The rows of D fall into 3 groups, and each row is roughly a mix of its group's hidden directions.
D:
[[-39  11  -7 -34   6 -17  12 -22   9 -21]
 [  6  -2 -12  32   5 -13 -26   4 -45 -12]
 [-29 -12  11 -28  17  -6 -23   1  37 -14]
 [  1   6 -29 -21 -17  31  -8  38   1  14]
 [-30  -8  11 -38  -1  32  23  12   1   8]
 [ 12 -42  17  -8 -12 -15  -8  -1  27 -30]
 [ 15  20 -19   0 -10 -31  -8  37  24  17]
 [-20 -20 -33 -33   0 -27  15  19   1  -2]
 [  3 -12 -20   1 -11  43 -17  20 -31   9]
 [-31  10   2 -30  -1  36  13  19   2  22]
 [ -4   3 -14 -26 -33 -28   1 -38   1   8]
 [-18   4 -41   1  16 -21  17  28 -10  19]
 [ 21 -14  24  16   2  24 -38   7  17  20]
 [-18   6  -4 -53 -12   0  25  11   9  11]
 [ 33 -24 -24  -8 -24 -31   1  -7 -16 -10]
 [  2 -21  12   0 -22  45   1  27  -6 -19]
 [-32 -10   3  34  21  28  13   1  25   4]
 [  9  17  -2  -5  40   2  21  23  -9  35]
 [-18   4 -21   3 -21 -13   3  10  49  20]
 [ 11  29 -34  -9  13 -34   8   2 -16  21]
 [-25  26 -19  14  -7 -25  18  -2  17  33]
 [-25 -40  15 -22  -1  11   4  21  14 -24]
 [  7 -32   1  11 -23  28 -32  26   0 -10]
 [  7 -17 -25  16  22  -9  18  19 -27 -33]
 [  1 -16 -12  22  12 -37  -9  -2 -39 -17]
 [-12  45  -5  27   7   2   3 -28 -10  21]
 [  9  28  18   9   4  37  -2   2 -39  13]
 [  9 -30 -18   1  -8  23 -27   0 -40  -7]
 [-33  20 -36   2  -9 -24   2  21  13  15]
 [ 23  22 -18 -33 -18 -19  -2 -11   2  31]
 [-12 -18 -21  13 -11  23 -22 -12 -43   6]
 [ 17  31   2  -6  37   6  12   8   4  37]
 [-18  23 -21  -1 -10   4   8  -6  -8  52]
 [-39 -19  -5  -7  -7 -10   0 -38  -2 -27]
 [ -2  28 -25 -21 -13 -30  10   1   5  35]
 [-10 -16  -6 -44 -24 -20   0 -24   6 -19]
 [-28   9  30  -1   1  19  35  11   2 -28]
 [ -5   2 -25  38 -19 -34   5 -18 -16  11]
 [ 27 -29  24  17   4  -7 -18 -39   0  -1]
 [  7  16  -3  -6  15  14  40 -17 -33  22]
 [  8  38 -20  23  19 -10 -21   7 -14  27]
 [  6  29   6  26  27   8  26  -7 -24  25]
 [-24  26 -17 -16  -7 -31  30  16   7  16]
 [ -3  11 -23  -3  18 -24  30  39 -14 -10]
 [ 10 -28  32 -18   5  14  11   0  27 -32]
 [ 25   0  28  -8 -10  15 -12 -43  10 -20]
 [ 12 -36  19   8 -12 -13 -12 -38   2 -23]
 [  9  -9   8  -5  30   1  17  17 -49 -15]
 [-22 -12  -4 -11  -3   5  11  23 -43 -31]
 [-10  11  34  26  12  20  16   0  -3 -37]
 [-27 -26 -35  -3 -29 -19 -12  -3  15   6]
 [-23  11 -12 -38  36  11  -1  20  13   4]
 [  0   5  25  23  37  -9 -23  -9  11 -31]
 [ -1   3  16  -6 -14 -19  22 -22  -3 -49]
 [ 31 -11  -4  22  18  -6  19  34  20  20]
 [ 31  20  -2  31  -3  -9 -34 -21  -9 -13]
 [ 31  -7 -13 -39 -22  -9  17   0 -25   8]
 [ 22 -16  -4  -8   8  -5  -4  55  14  14]
 [ 26  -1   8 -50  -6  21   1  14  -7 -18]
 [-46 -38   9  14  -5   3  -6  -8   9 -16]
 [-14 -19  -1  10 -31  15 -46  14   4 -11]
 [  9   8 -15 -21  27 -27  35   3  27   1]
 [ -9 -18  11  39   3  31 -28 -15  -4  16]
 [-28  -5 -23  -9 -31  12 -37  -7 -19  -1]
 [-38  28 -12 -29 -19   2   0  -6 -12 -23]
 [ 12  -3 -31  21  31   3  -6  -1 -41  10]
 [ 29 -36  23   8 -16   8   6  -8  24 -23]
 [ 35   4  13  16 -13  13 -14 -18  41   7]
 [ 18 -26  30 -11   2  36  15   9 -14 -22]
 [-28 -16 -16   3 -43 -11  -9   1  16 -26]
 [ 19  27 -24  26  -7 -34   9   4 -11  21]
 [-33  -6 -13   1 -27  14 -45   1   0  -8]
 [ -6   8 -17 -23 -22  18 -39  30   6  -8]
 [ 14   5  27  51   3  12   7  10  -8  19]
 [  4 -32  -4  29  16  -2 -41 -12   5 -15]
 [-10 -27  -5 -17 -36 -28   3  -3  33  -5]
 [ 10 -30  -5 -29  -2  -9  15  16  39 -18]
 [ 19  16 -38   0  -5 -27  -4  17 -19  28]
 [ -5 -22  13   6 -18  32 -19   4 -35 -26]
 [-16  -8   9  17 -21 -26  10   8  48   8]
 [-37  16  -2 -15 -23 -12  38 -17  -6  -4]
 [ -1 -12  -3 -16 -23  24 -14  -5   1  50]
 [ 46  12 -10   5 -20  -5   2  12 -12  34]
 [ 20  19  26   9  27  42 -11  -5  -4 -11]
 [ 28 -15  20  -7 -15   7 -38   0  25  21]
 [-19 -35  -5  21   6 -12  12  -1  42  -6]
 [  9 -26 -13 -26 -30 -40   5   0   6 -11]
 [ 29  26  -2   6   0 -20  -1 -24  42   5]
 [ 17 -29 -27 -33 -21  -2 -21  14  -9 -13]
 [-13 -15   7  33   1 -16  31  -2  35  17]
 [ 10   7  -7  16  39 -26  -3   1 -37  15]
 [ 24 -24  35 -14  27  21  22  -6  -7   5]
 [ 29  -9   4  27 -30  10 -21  -4  13 -32]
 [  2  43   1  42  18   2  10   0 -10   9]
 [  1   3  19  -2 -18 -13 -32  -4  38  30]
 [-20 -16 -14 -35 -18 -32  23   9   6 -14]
 [ -3 -15   3  16  29  25  -6 -13 -18 -42]
 [ 23  29  -6   3  39 -19  14   9 -27   1]
 [-11 -13   0  20  28 -32  27 -21  25  -2]
 [  9  -1 -17  10  26 -25  28  37   6  17]
 [-18 -11  -7  -4  12   2   6  25 -53 -16]
 [ 32 -19  14 -38 -13 -11 -11   5   2 -29]
 [-21  -5 -35 -16 -36  15   0  11  -4  25]
 [-20 -23  -3   1 -27  14  -7  15 -27 -37]
 [-28 -28  18  23  13   0  11 -29  21 -16]
 [-15   9   1 -14 -24 -19  16  28  22  36]]

One row of each group comes first, with its name. Which group is each row after those in?
[-14  13  19 -10 -43 -22   9 -16  22  17] -> H
[  6 -19  22  33  39   0   1  -3  18 -22] -> X
[29 34  3  2 -1 28  4 15 33 12] -> J

[ 8 -1 29  0 24 38 32  8 15 -5] -> X
[ 26 -35  28  16   8  -3   6  13  26 -20] -> X
[ 18 -15  -4  24 -14 -21 -16  32  15  31] -> H
[ 16   7  13 -27 -41   9  22  21   9  18] -> X
[-12  -7 -13  12 -33  17  -9  21  41  13] -> J
[ 28 -44   6 -19 -34   2  -5   4  -3  -2] -> H
[-24  37  -9  17  16   8  13 -34 -18  -2] -> H
[ -6  23  12 -22  20 -12  -6 -46  -6  18] -> J
[  4  25  13 -28  38  20   7   8  15 -22] -> X
